In the data rows, the value 128 means zero.
Some points, one per row:
135;108;125;104;152;84;101;179;118;84;117;141;96;152;135;107;95;175;95;118;153;100;161;137;150;121;138;86;63;170;115;161;126;147;162;106;74;151;136;141;90;119;159;105;97;120;118;106;122;145;98;124;126;135
129;143;147;161;134;143;121;136;155;110;108;147;128;170;95;92;123;130;109;128;113;150;92;125;125;129;202;161;145;88;100;118;114;169;100;129;128;154;125;119;161;148;127;127;133;177;146;160;108;105;144;120;149;80
167;150;115;71;188;200;162;118;158;142;98;160;155;89;112;118;94;130;160;105;170;117;174;141;110;162;94;73;94;172;192;112;134;126;132;139;232;116;192;255;83;184;127;107;158;101;154;163;240;183;34;103;76;138
119;17;56;131;96;67;78;114;135;38;220;183;255;149;108;175;108;86;130;119;45;80;160;126;101;135;77;122;76;172;123;144;134;126;126;152;172;113;172;188;84;114;149;64;138;117;92;86;167;184;86;110;85;166
117;110;127;137;92;138;183;118;97;140;132;87;101;146;145;118;124;132;71;137;139;144;175;162;141;100;65;112;99;170;93;124;131;86;161;147;68;136;111;145;74;128;135;165;86;112;126;135;133;115;106;145;126;179
89;115;56;69;167;111;60;98;162;157;110;120;207;47;170;152;106;160;107;81;137;81;150;183;158;150;152;171;84;172;250;139;165;196;152;218;136;120;61;179;98;130;165;91;199;99;90;86;227;172;105;136;123;119
64;121;133;165;122;187;215;160;107;131;141;69;68;176;166;164;76;146;49;137;135;133;196;176;130;113;71;95;89;165;103;110;120;109;192;167;68;148;127;130;56;113;144;162;81;95;137;130;130;147;110;159;105;172
125;110;130;131;103;128;163;131;110;133;136;93;101;145;145;113;113;136;86;122;146;131;181;176;155;115;92;92;92;153;84;123;129;119;188;148;66;155;113;106;75;107;145;163;95;95;142;118;116;127;99;145;132;171
115;140;136;135;133;156;180;163;107;120;123;81;91;171;152;108;102;169;37;140;136;149;191;131;137;105;70;92;87;167;102;141;121;108;208;146;75;139;130;105;56;134;134;175;101;132;132;142;112;155;130;153;116;187
108;115;159;121;141;135;116;133;140;152;130;114;113;139;178;115;142;119;193;185;135;128;182;169;186;136;98;87;87;163;106;109;158;116;149;146;65;140;93;143;95;71;156;127;148;97;158;72;139;154;104;107;152;182
101;92;112;138;107;134;144;155;110;92;142;110;85;171;131;147;86;136;65;113;149;114;168;151;136;131;61;118;65;176;107;147;105;120;156;148;103;116;114;170;75;161;153;155;69;123;107;138;123;149;130;131;90;165
144;106;116;108;126;109;126;110;125;126;139;131;123;119;148;112;118;151;154;127;149;130;96;138;99;132;153;103;121;96;139;140;111;135;108;105;109;121;119;110;116;119;101;124;95;145;133;109;104;135;111;148;164;149
161;135;117;107;151;66;121;149;137;87;141;109;142;130;150;93;92;153;96;139;176;130;187;130;159;155;108;62;63;170;100;150;121;131;188;135;85;143;109;126;55;115;146;155;123;115;136;115;110;118;118;120;148;164
153;98;134;141;158;97;119;125;110;158;117;119;88;138;110;134;112;136;153;139;146;134;120;107;151;145;204;141;152;81;109;140;129;173;119;167;103;130;104;131;137;167;108;120;133;159;148;144;141;102;143;118;137;73
153;126;119;119;113;110;130;119;111;145;130;139;111;143;123;108;137;121;153;126;131;128;97;110;63;130;170;174;183;119;163;113;125;162;104;133;155;161;157;131;163;178;148;127;135;125;155;184;104;91;134;106;79;86
136;144;140;138;173;109;116;178;150;140;128;121;84;158;132;129;91;112;168;125;135;110;121;142;90;44;165;204;211;108;118;73;97;74;91;142;168;133;177;48;153;54;134;76;162;147;93;118;96;97;168;148;95;137
143;109;127;114;110;113;125;118;109;142;116;139;115;133;126;115;138;132;135;132;142;129;88;134;103;109;115;130;156;71;109;123;131;121;107;79;134;128;137;114;141;135;109;107;128;144;134;93;89;95;146;134;147;103
45;208;172;216;143;205;127;158;175;58;140;166;166;129;104;181;120;97;106;115;57;90;106;118;105;98;151;218;169;90;150;98;121;150;97;128;160;171;161;78;164;134;127;99;143;133;133;144;115;83;152;116;85;76
118;156;163;215;105;90;121;140;182;122;210;102;166;114;154;69;77;144;63;139;110;160;78;132;84;116;165;85;150;78;131;133;126;127;123;108;95;122;116;135;132;133;105;107;125;144;117;98;92;102;134;136;171;109
146;135;140;124;103;132;165;143;114;117;128;83;104;159;148;91;120;149;63;114;150;123;184;141;155;127;95;80;73;175;89;140;112;121;204;139;68;143;114;109;62;126;150;168;111;118;128;124;107;127;119;128;137;172
140;126;135;104;148;102;121;173;118;85;110;113;108;154;141;92;109;177;83;123;152;115;165;81;115;143;96;89;91;162;113;135;114;110;151;103;165;108;165;158;51;96;138;119;103;112;108;105;136;168;69;123;82;158
60;91;61;69;113;84;31;96;193;58;105;109;181;61;183;166;101;180;147;68;152;175;178;122;172;193;167;105;123;86;155;228;110;232;81;199;116;140;121;225;147;219;175;89;133;86;192;173;195;124;92;75;78;125
71;176;156;161;124;255;143;176;146;168;87;142;118;140;187;184;65;157;187;77;148;39;148;135;142;112;211;167;163;71;101;142;159;166;107;137;142;130;130;108;165;154;97;108;138;129;163;128;132;115;144;119;146;90
172;98;120;127;113;110;122;122;108;136;152;170;155;151;88;123;141;90;159;134;107;116;92;107;108;114;151;183;184;105;123;157;125;136;96;118;156;137;120;76;149;136;134;120;133;161;145;156;88;123;146;121;118;88
121;73;164;132;153;125;118;96;100;146;124;115;105;140;150;132;135;168;141;188;152;138;118;112;128;115;138;108;136;57;104;101;128;123;119;123;134;129;163;106;163;107;120;94;121;145;143;110;113;114;133;148;149;133
132;132;138;119;131;140;106;119;119;159;117;132;102;110;124;133;158;136;133;100;116;164;74;149;108;107;154;165;153;82;115;143;104;169;92;103;152;127;120;90;172;129;118;135;138;179;125;150;77;108;143;138;160;102
141;129;119;117;119;153;126;144;117;139;113;157;126;143;115;120;128;131;138;112;128;100;97;131;97;104;132;185;156;59;137;110;102;153;103;102;156;135;138;115;149;135;94;113;141;134;140;99;104;106;162;104;107;83
151;101;121;118;103;104;121;115;103;138;120;138;112;131;116;112;135;131;136;124;143;134;111;118;136;158;188;133;127;122;160;173;111;153;110;124;102;115;131;116;115;115;128;126;116;172;153;141;151;161;112;160;174;114
214;75;119;168;109;112;89;118;136;134;200;199;255;151;55;144;159;40;225;140;4;67;81;190;211;166;150;83;144;145;134;209;153;155;148;84;70;195;135;101;146;68;147;127;126;89;137;83;162;167;125;102;163;125
116;161;114;94;192;179;111;149;152;132;79;180;106;133;73;116;151;110;125;101;125;126;132;129;164;156;182;162;119;136;255;169;180;168;119;165;132;99;65;169;97;154;148;148;133;131;96;163;254;194;64;152;143;109
129;149;127;101;177;160;134;158;145;100;76;171;131;148;78;103;144;147;124;89;113;109;79;154;72;117;100;190;148;161;150;117;68;84;81;92;175;116;131;48;150;90;121;90;132;137;105;73;139;103;159;118;124;114
145;124;110;105;125;115;116;115;119;149;130;132;120;112;126;128;136;124;135;123;138;131;94;119;114;130;67;148;164;113;144;142;109;120;117;82;156;129;142;101;152;129;95;147;154;100;140;78;122;112;146;107;114;86
135;116;111;134;143;175;76;185;168;107;174;226;230;172;123;153;62;109;156;72;80;21;151;165;169;140;187;157;93;120;107;154;162;174;173;182;80;142;141;243;132;161;102;126;135;78;144;129;166;114;142;119;118;110
255;155;57;153;227;139;110;91;166;172;241;201;206;40;22;222;144;6;159;101;100;90;132;121;195;156;128;118;112;140;237;130;165;67;123;118;173;64;128;187;123;177;151;185;158;126;70;172;242;199;47;137;105;147
103;111;135;99;130;119;145;98;100;134;122;110;106;100;152;155;151;145;156;183;143;134;95;106;120;119;147;111;139;60;107;145;139;118;124;98;114;142;149;154;140;145;99;121;144;127;136;89;114;107;140;130;147;100
Here are 10 more points, each followed by its number:
147;98;134;125;124;117;121;104;106;143;120;126;109;141;128;117;129;146;143;147;142;136;108;116;119;109;110;101;138;97;110;109;131;119;112;106;114;137;151;125;150;103;129;109;117;140;137;116;101;117;134;159;147;138 0
145;99;138;127;130;115;129;111;111;148;120;129;98;133;121;121;128;149;150;144;150;137;113;120;125;135;158;153;148;63;105;143;131;152;118;124;123;132;130;126;138;157;81;108;155;146;147;116;111;117;145;114;152;74 1
164;127;108;106;147;119;124;108;112;169;128;136;107;97;110;145;148;116;120;110;151;128;140;106;141;121;91;98;120;122;123;136;159;102;135;112;143;121;124;210;120;143;109;143;108;98;87;129;109;165;150;125;122;141 2
161;128;133;94;179;167;130;158;108;129;85;158;153;153;99;93;105;152;123;112;159;74;186;116;59;140;82;88;116;175;229;110;158;109;119;162;248;97;185;242;72;204;108;124;164;94;154;197;236;198;28;112;52;135 3
146;112;124;104;117;122;126;129;115;144;111;154;120;127;107;111;141;131;135;108;137;120;153;98;149;120;73;73;98;174;128;128;159;69;128;153;125;129;119;132;147;104;128;160;103;110;123;132;135;120;142;148;137;172 4
153;129;137;130;119;115;134;125;114;138;129;129;113;118;114;127;142;143;145;106;129;140;108;125;126;113;96;85;119;122;107;110;129;100;122;108;100;131;134;155;122;89;120;133;119;108;103;110;109;94;135;148;147;151 5
130;131;126;117;122;122;155;109;121;152;132;89;130;130;148;132;121;127;105;162;129;152;123;185;117;136;145;144;113;124;123;131;121;124;143;133;85;159;137;151;104;112;130;121;107;119;168;101;135;142;95;168;146;126 6
144;107;121;133;174;101;123;116;118;162;118;109;116;129;119;154;114;128;130;141;144;128;124;99;137;155;227;128;125;94;121;156;159;174;125;163;81;127;127;158;124;172;93;120;146;136;144;119;152;106;125;116;168;75 7
122;130;112;107;191;145;112;139;120;122;91;136;174;148;105;119;110;128;105;149;139;102;110;89;132;138;109;153;131;123;141;170;124;159;132;88;129;116;123;122;144;213;98;168;139;136;155;125;154;112;142;86;97;103 8
146;90;110;118;116;93;112;97;126;134;109;123;121;114;129;113;122;162;149;123;151;141;135;115;188;173;206;141;105;100;217;157;148;181;115;151;113;123;33;177;106;141;144;144;114;107;116;128;253;145;40;167;161;137 9
Which of these numbered points is nearest to each point below, looking only along the 2 directions in which the first points spread most? Its number follows each.
167;132;138;90;165;166;150;115;121;153;87;151;143;115;92;101;116;135;147;127;151;126;191;107;83;142;62;89;100;185;200;108;147;98;123;155;255;89;197;255;72;196;132;113;167;109;168;178;229;195;20;97;57;164 > 3
81;107;255;255;61;122;89;132;198;141;174;117;158;194;144;1;56;164;14;147;90;196;138;62;53;112;214;112;142;204;216;140;248;140;118;185;181;99;134;196;131;210;160;148;145;84;112;242;197;155;99;101;84;128 > 2
158;134;114;131;159;108;136;111;129;168;140;109;92;124;115;134;114;102;142;143;135;129;121;103;99;181;234;118;146;123;116;124;130;197;111;169;100;142;102;172;136;174;133;122;138;159;142;172;141;95;126;105;138;113 > 7
145;112;122;112;116;120;121;120;114;143;113;138;115;141;118;115;139;131;135;125;135;133;101;111;134;118;163;177;172;87;108;137;110;146;95;122;155;123;122;97;151;139;118;126;135;173;164;153;107;110;143;126;138;64 > 1
107;151;108;64;193;167;112;160;144;135;88;194;135;118;71;107;136;118;121;105;107;74;113;131;129;112;96;141;117;150;113;105;109;104;118;108;134;100;109;101;171;129;125;141;114;120;114;134;133;94;158;123;130;143 > 7
102;180;111;81;215;191;122;176;152;141;84;185;102;94;75;105;140;138;113;73;96;76;105;147;105;115;93;170;115;172;122;113;81;90;103;111;149;86;98;74;153;103;125;122;109;124;101;105;147;104;157;123;125;141 > 7
15;157;105;44;122;121;91;98;155;113;67;88;139;3;174;193;255;118;225;138;87;176;104;94;130;105;173;151;143;146;158;125;146;133;91;118;141;127;121;116;150;133;148;164;151;150;117;204;151;171;68;155;115;127 > 8
102;145;146;173;152;205;107;149;151;121;106;123;129;187;161;173;98;164;92;107;140;187;173;190;135;139;106;146;80;153;129;132;128;149;162;171;71;144;153;208;112;141;127;141;72;90;124;139;155;152;109;152;101;147 > 4
152;109;129;122;111;118;129;117;110;140;126;132;107;126;117;113;134;139;138;119;138;132;116;114;144;87;104;102;127;94;112;135;170;94;122;109;103;143;138;176;151;102;113;134;119;95;101;129;104;101;136;141;128;150 > 5
123;129;117;88;108;114;147;124;97;124;107;132;99;100;126;141;158;126;163;142;133;125;101;125;124;126;145;164;154;58;112;123;126;139;111;119;141;135;127;113;146;153;95;110;139;149;159;122;105;108;141;117;141;75 > 1
134;135;115;91;141;141;140;141;109;168;115;140;134;118;130;109;126;134;109;113;140;84;119;81;157;148;116;121;104;101;129;210;146;156;134;127;103;126;125;206;117;188;96;149;131;127;94;136;141;129;139;99;116;137 > 2
0;231;89;62;53;86;250;132;104;0;146;0;16;0;127;255;197;71;186;96;80;100;65;66;0;149;243;81;161;215;203;202;214;176;132;184;246;100;142;165;163;163;144;136;196;129;73;235;132;138;117;87;108;136 > 8
157;120;115;114;113;109;118;123;115;136;129;143;120;130;122;111;127;131;134;126;152;137;150;102;125;106;102;73;153;126;120;85;147;83;136;141;97;121;99;148;104;92;122;128;84;103;112;130;127;127;151;146;130;168 > 6
118;94;49;107;103;53;40;125;139;59;144;116;194;99;149;127;75;160;125;94;186;127;171;141;126;114;198;161;145;92;165;131;138;220;106;226;102;166;67;179;151;204;153;141;150;98;120;168;184;108;112;123;118;113 > 9
151;114;128;116;111;122;129;119;116;145;115;144;114;141;122;116;132;124;142;129;143;131;100;132;108;123;145;152;149;49;121;128;141;148;109;97;125;134;126;137;144;157;83;106;153;132;148;90;89;115;140;104;139;80 > 1
139;131;129;118;122;131;135;130;114;150;127;146;108;111;116;122;136;143;138;98;119;120;99;132;132;116;75;111;121;149;124;116;125;79;119;97;122;126;120;121;137;102;111;130;113;91;107;104;126;114;141;130;144;138 > 5
128;109;103;73;143;121;103;134;121;142;110;185;150;104;92;111;144;121;146;101;111;81;156;111;150;123;81;102;102;179;140;128;120;107;147;122;131;120;123;90;167;129;134;177;128;142;118;133;136;104;156;118;138;164 > 2
101;227;148;244;191;255;102;206;195;204;115;192;88;224;129;150;0;114;128;18;130;17;129;91;115;164;116;126;193;134;185;159;141;114;104;154;170;122;146;151;99;192;132;122;151;109;192;185;173;129;118;64;75;108 > 8
119;138;125;128;121;127;149;130;119;143;128;115;115;108;141;123;126;158;125;109;111;147;133;129;164;102;69;102;122;145;123;180;156;99;145;118;106;144;128;146;143;110;120;176;105;118;104;134;126;90;145;139;130;167 > 6
148;144;114;131;149;139;147;103;113;172;123;105;101;97;120;151;142;123;90;124;147;159;173;153;141;116;87;96;131;135;131;108;151;84;147;144;102;131;119;190;98;117;120;157;86;84;108;132;140;139;140;151;101;172 > 4
147;126;130;144;131;115;116;116;125;162;126;127;113;115;107;112;142;125;106;117;136;137;89;130;118;131;184;153;139;95;110;140;110;149;101;127;137;149;112;117;162;142;124;137;117;173;134;156;96;117;141;123;149;97 > 1
123;138;118;114;155;148;69;110;137;163;105;135;125;115;142;139;184;115;124;111;144;222;177;76;102;134;71;76;93;157;93;117;86;108;188;133;135;98;130;144;90;188;180;150;72;112;96;137;123;209;134;136;111;169 > 4
108;139;122;85;124;134;116;113;111;143;98;129;110;100;131;146;186;118;158;128;125;160;82;107;126;122;130;165;167;93;135;141;101;129;93;95;164;92;129;51;166;107;126;108;147;172;139;145;86;142;124;142;132;88 > 1
195;189;32;136;161;82;90;81;162;134;182;85;93;70;72;162;100;23;82;58;182;99;115;74;41;183;255;159;111;209;145;178;180;203;131;209;184;93;121;198;140;185;130;130;177;150;104;223;152;126;124;85;109;132 > 9
135;83;149;125;127;120;123;105;103;142;127;130;110;139;135;120;128;148;145;157;152;141;115;126;138;89;118;100;130;64;108;111;146;104;120;113;127;129;149;133;158;98;117;112;120;131;132;124;114;97;143;139;147;128 > 0
218;149;80;128;220;176;118;102;142;175;88;119;155;97;79;148;114;101;135;128;206;118;186;104;142;169;126;153;79;165;115;123;122;161;134;222;140;127;184;190;157;165;146;128;68;101;74;130;161;180;120;94;99;148 > 9
0;220;78;0;102;93;213;117;121;0;133;106;152;0;130;255;255;59;255;138;20;70;141;169;133;156;109;130;87;237;143;118;72;78;124;83;121;70;129;41;121;140;142;157;142;165;123;83;165;110;194;112;133;161 > 8
134;118;147;155;147;115;121;149;142;168;125;128;78;145;124;136;106;126;148;125;130;137;101;126;144;147;153;126;130;122;186;161;112;128;115;125;136;132;82;102;108;123;118;153;109;168;127;138;154;183;91;148;139;120 > 8
144;141;133;134;119;127;131;131;119;148;141;135;105;95;120;132;137;150;148;95;102;131;103;106;153;114;70;77;129;128;133;159;159;94;120;91;123;145;141;172;157;119;105;154;122;95;100;113;115;115;139;128;116;135 > 5
157;168;131;198;158;120;97;115;162;165;184;131;116;74;120;121;106;122;47;85;140;139;120;123;101;140;136;78;157;122;148;129;160;109;97;127;96;101;114;202;102;127;117;121;108;109;121;79;141;151;135;132;130;152 > 2
171;119;87;141;154;83;106;140;150;104;183;129;110;116;131;135;62;136;132;130;202;155;139;114;142;152;135;99;158;146;188;168;138;96;113;139;135;83;101;152;97;87;135;122;161;168;117;84;166;176;83;175;108;146 > 2
0;143;201;221;17;108;173;131;158;90;67;0;116;121;164;68;161;153;75;205;82;205;107;102;91;99;197;169;165;180;167;127;190;140;80;110;149;136;153;119;168;156;173;160;167;114;116;223;144;146;98;139;85;117 > 0
135;50;73;105;117;91;65;129;140;75;178;194;255;131;107;176;161;76;227;151;54;37;136;207;188;132;129;110;96;166;101;156;131;160;136;115;41;168;105;136;108;77;161;103;111;111;139;103;139;165;124;124;127;126 > 9
25;150;142;82;119;106;175;94;108;79;96;60;78;16;163;185;203;153;166;180;104;175;133;120;175;121;189;154;135;107;151;106;112;164;94;145;121;141;86;138;138;139;133;153;167;129;128;176;191;149;73;155;141;113 > 8
146;110;128;117;109;117;123;124;113;147;115;136;118;133;119;117;133;131;139;125;136;128;159;111;101;114;211;162;194;137;168;110;152;166;103;175;122;157;143;166;154;210;173;133;131;128;163;220;119;109;136;101;66;101 > 7
158;134;115;132;149;104;131;117;121;165;138;120;99;117;105;140;123;104;131;127;147;132;128;101;113;172;244;127;141;125;126;125;128;192;115;171;94;140;93;159;131;166;125;127;123;163;132;164;146;103;132;112;139;114 > 7
Now 10 new points, numbered from 0 again:
125;116;155;159;86;106;119;127;137;137;143;134;133;148;141;76;124;128;115;130;113;139;77;134;94;133;98;174;172;114;125;115;102;133;98;89;172;95;138;51;155;107;121;100;141;165;118;94;104;132;139;138;140;113 0
165;106;139;127;120;91;124;123;123;109;116;124;117;136;119;116;129;146;124;110;155;147;197;121;170;134;59;79;91;186;105;106;126;88;180;154;76;115;93;106;61;95;150;171;111;111;150;128;116;122;139;124;149;200 1
133;123;154;158;91;106;122;121;137;129;154;129;135;147;144;79;117;126;111;135;116;138;131;155;113;134;111;123;131;142;121;83;111;101;99;130;147;90;113;83;154;58;129;87;105;151;126;108;127;99;141;157;161;168 2
105;141;102;102;197;114;143;95;120;161;142;39;233;130;184;165;101;126;56;206;130;102;122;137;133;165;202;172;90;129;164;145;138;168;163;180;90;121;123;207;109;141;100;131;173;114;157;89;135;111;140;124;159;106 3
148;115;133;116;111;121;134;114;118;144;131;135;111;126;132;118;131;129;153;122;130;132;131;133;137;118;85;99;134;125;121;104;125;88;129;131;117;125;154;122;151;81;132;136;108;114;113;135;116;114;138;152;145;168 4
137;127;133;113;110;130;114;113;129;153;119;124;120;117;148;115;150;113;167;124;118;145;107;124;129;133;148;127;141;87;131;143;89;159;98;126;147;78;126;70;160;97;125;144;144;190;123;147;93;164;127;157;149;127 5
156;98;127;116;113;112;128;105;110;140;119;132;103;134;120;117;131;144;146;128;147;130;103;114;140;139;195;134;131;98;110;111;120;155;117;143;115;129;119;126;145;147;108;134;120;163;141;156;126;105;133;125;159;77 6
146;117;126;108;112;116;133;118;118;140;128;140;121;133;127;112;139;124;153;127;135;132;116;126;129;106;107;104;126;112;116;87;143;88;120;130;130;117;127;122;156;75;124;123;120;128;118;125;112;98;147;146;146;150 7
75;95;32;87;118;76;3;135;202;82;81;101;204;89;177;130;93;188;174;65;163;115;159;88;91;185;198;187;112;203;181;134;165;208;158;255;242;82;175;228;128;156;107;101;210;133;66;176;178;171;117;85;94;137 8
112;149;120;99;159;140;133;143;131;150;111;137;121;103;118;122;127;128;119;112;110;111;114;133;124;127;80;138;125;173;122;95;104;78;110;111;148;98;118;77;161;100;129;136;104;124;103;114;150;97;155;131;141;153 9
The same question for these:
142;121;124;108;115;125;130;121;118;149;116;140;119;130;128;121;138;133;130;134;137;126;109;136;140;134;165;153;129;95;119;120;127;127;135;100;93;162;154;149;126;99;110;93;106;120;157;105;150;155;96;160;162;106 > 9
172;96;141;131;106;62;122;95;114;85;116;101;132;129;111;122;135;151;116;119;146;159;209;149;174;161;79;70;78;199;114;129;107;91;190;148;107;111;109;117;55;120;145;176;124;125;145;118;115;123;156;104;145;188 > 1
144;123;126;115;125;127;134;124;126;134;115;144;114;145;107;115;133;127;144;128;140;144;97;115;129;127;191;158;161;88;111;133;118;159;96;127;137;138;111;117;158;151;119;132;131;172;154;160;109;114;139;120;139;83 > 5
211;90;145;148;196;220;80;215;149;78;186;255;255;240;33;146;49;61;161;88;20;0;184;79;91;147;215;172;105;180;214;121;204;200;127;255;255;94;108;255;90;206;111;125;195;71;94;182;252;147;90;104;88;150 > 8
168;139;129;150;130;140;132;122;131;148;138;136;119;119;126;144;112;141;131;94;140;125;95;111;130;111;107;74;134;103;122;123;156;92;111;101;114;142;123;183;134;102;101;126;136;98;92;102;99;123;144;138;140;125 > 9
129;148;137;197;143;190;99;138;130;141;113;152;133;210;127;123;63;131;122;110;138;91;120;102;133;137;164;178;187;66;141;137;131;144;108;116;150;127;136;104;133;163;95;121;125;134;184;125;124;109;147;98;122;59 > 5
149;112;124;118;111;112;128;120;114;147;123;135;118;132;116;112;139;128;144;123;136;129;94;124;120;124;165;153;148;71;105;126;129;147;108;117;143;130;125;117;152;157;104;121;126;155;152;146;99;114;140;121;149;67 > 5
221;114;76;113;196;147;97;113;141;173;140;192;201;97;40;152;144;47;155;108;122;57;140;156;174;157;135;104;101;139;253;142;151;141;124;109;168;125;79;201;135;145;183;109;178;46;80;141;255;174;45;141;104;132 > 8
16;158;141;11;143;111;194;149;71;28;87;103;137;23;133;255;255;97;255;254;82;69;148;188;176;170;142;95;75;120;105;145;166;148;150;131;97;182;93;161;117;108;156;46;116;81;167;110;206;107;71;172;139;123 > 3
164;138;150;137;131;110;170;144;127;78;125;79;131;163;143;92;111;181;65;127;158;152;203;119;138;153;81;68;83;192;96;139;105;97;197;140;110;110;129;126;40;130;137;174;125;127;131;120;118;153;147;120;127;177 > 1
146;111;131;118;117;113;134;114;110;143;115;123;105;141;127;117;127;142;136;135;138;140;88;117;137;131;185;131;152;84;125;140;121;151;103;115;127;116;128;117;145;144;108;125;115;164;153;153;120;112;133;128;157;82 > 5
166;126;89;118;127;96;123;137;131;107;166;147;135;123;127;110;91;132;138;134;187;144;163;120;132;93;112;88;164;123;120;79;133;82;141;155;118;103;94;114;123;80;128;134;116;123;113;156;124;111;162;149;133;175 > 4
123;149;187;248;92;79;104;145;190;107;214;124;158;125;139;35;79;147;49;121;107;165;86;134;82;125;164;90;159;85;132;136;117;134;120;102;99;125;101;126;143;129;108;105;122;149;108;93;85;106;144;140;164;118 > 2
141;133;146;108;139;164;155;115;142;142;123;133;126;131;151;125;123;135;162;154;155;148;178;74;138;174;152;161;88;138;103;171;150;181;131;213;113;128;168;196;163;207;126;119;66;87;102;152;159;163;111;99;114;121 > 3
139;123;127;98;107;127;130;114;128;141;141;134;126;133;154;110;137;113;171;138;121;126;172;204;189;166;127;86;81;219;168;112;113;67;117;58;188;86;139;160;74;96;169;84;164;140;96;62;168;126;100;131;135;160 > 3
143;121;116;118;128;118;80;103;135;137;114;132;131;114;136;137;163;120;124;112;153;208;152;136;157;138;64;94;96;197;123;100;108;77;135;124;109;83;100;67;114;92;149;157;105;114;115;120;133;83;147;107;175;186 > 4
133;95;138;126;133;117;125;114;108;150;118;133;102;139;127;130;128;143;142;146;148;141;101;99;135;127;153;115;150;76;99;142;135;118;120;114;115;141;155;137;130;135;98;114;142;137;149;100;140;122;124;139;153;89 > 6
121;118;135;134;106;147;178;114;107;143;109;80;102;153;138;116;124;152;99;156;125;181;93;98;32;137;240;114;150;189;163;167;191;170;86;155;136;129;136;158;168;186;170;129;106;130;146;255;103;109;128;82;96;138 > 9
44;123;0;60;156;57;0;96;221;75;125;94;203;10;190;183;119;150;106;9;162;132;150;128;80;182;221;210;109;229;162;152;170;179;164;245;202;92;172;252;122;140;98;99;169;124;68;149;219;176;114;89;93;131 > 8
122;153;146;101;158;91;148;151;143;86;136;68;129;148;179;92;100;146;76;162;156;120;175;105;131;140;113;71;81;168;95;121;113;113;170;107;114;130;129;138;59;101;153;142;124;109;119;105;122;145;93;124;120;152 > 1
150;138;145;126;128;129;174;149;111;109;116;84;117;161;156;81;120;172;52;130;151;127;192;120;128;132;89;64;75;178;109;105;108;106;197;148;91;127;133;118;41;104;144;165;102;111;121;121;116;151;120;139;104;166 > 1
105;150;143;110;120;181;154;149;116;119;103;154;123;120;146;170;134;143;170;101;118;70;97;116;131;103;120;113;128;60;102;136;134;130;123;93;105;124;112;162;135;122;96;133;139;111;111;114;102;116;152;117;131;105 > 6
114;135;155;183;127;177;65;104;149;177;112;134;122;158;150;116;135;122;98;102;121;185;115;138;185;160;140;139;119;105;204;145;108;149;102;122;117;114;75;129;124;95;151;158;144;144;103;154;212;184;55;184;158;110 > 3
159;128;115;121;129;115;128;112;119;157;126;135;112;122;111;118;135;120;135;125;143;133;118;112;112;164;231;118;152;111;119;130;130;191;110;159;97;151;106;149;152;166;126;130;121;158;137;165;134;103;134;108;140;97 > 6
107;173;159;232;141;85;123;99;211;151;233;53;196;96;181;88;76;116;0;175;114;161;94;109;114;160;212;112;146;116;122;135;128;193;133;151;109;150;114;158;156;131;106;111;130;145;121;120;116;127;138;118;165;88 > 9
126;118;163;168;83;104;112;131;137;134;143;130;133;151;136;71;126;133;106;133;111;137;72;142;105;120;135;173;163;65;107;127;114;166;91;106;161;104;124;57;175;123;125;109;137;174;137;127;71;114;146;130;142;101 > 0
157;145;88;190;206;220;112;122;119;192;131;148;145;144;128;176;44;115;73;69;181;32;182;95;172;183;203;179;89;152;165;128;173;247;137;255;229;105;101;255;89;183;146;102;209;87;100;155;245;141;118;96;85;159 > 8
131;109;154;122;145;121;128;128;125;159;134;124;98;135;146;136;134;127;172;162;132;142;135;116;165;156;223;134;161;60;118;149;162;191;105;170;86;132;92;157;138;172;118;107;116;138;142;132;176;107;109;122;147;76 > 6
138;120;119;100;123;125;120;129;116;145;111;145;118;127;114;112;132;128;143;116;136;120;125;92;112;114;78;103;81;183;119;163;87;121;164;106;130;106;94;95;102;167;144;180;92;130;108;147;116;116;150;119;120;159 > 4
111;150;102;65;215;167;116;148;160;136;104;188;166;105;71;125;138;101;110;122;90;83;99;122;116;122;84;162;129;169;131;127;92;118;120;90;149;102;105;78;163;164;115;156;126;139;122;106;137;103;156;107;108;120 > 6
172;154;48;102;194;139;81;96;179;172;91;97;185;55;135;142;129;114;145;84;184;93;152;110;147;186;151;183;81;174;160;111;147;213;142;252;191;94;149;206;134;137;136;92;207;107;69;142;166;160;128;91;78;132 > 8
226;107;0;144;215;61;0;79;177;106;255;203;255;95;61;178;113;0;174;147;82;38;142;164;214;206;144;100;75;139;123;134;146;141;152;111;112;179;71;180;112;71;174;70;155;50;148;95;216;123;85;186;168;132 > 8
68;119;130;153;137;183;184;156;107;127;111;78;75;174;149;151;109;154;40;158;122;189;199;142;120;116;66;104;88;171;105;109;108;106;188;165;84;124;123;144;63;157;156;164;83;105;129;145;128;174;115;158;90;165 > 1
120;141;203;255;70;165;107;147;173;140;154;127;155;207;152;78;52;157;71;78;110;112;82;116;43;82;166;205;182;142;156;129;142;140;83;98;158;174;174;89;189;153;179;119;143;125;121;187;75;76;159;119;64;93 > 0
124;140;201;246;116;105;92;103;175;151;161;109;142;112;122;64;143;140;25;97;88;170;72;140;97;116;167;170;154;93;107;153;102;146;101;111;141;162;124;102;163;135;137;146;125;167;109;165;74;121;149;125;143;105 > 0
147;111;132;117;115;115;138;120;108;144;114;123;113;139;127;115;135;138;136;133;137;141;138;141;164;107;86;107;122;124;133;132;162;84;137;135;95;147;150;141;156;80;131;147;110;103;135;137;121;102;133;143;150;189 > 4
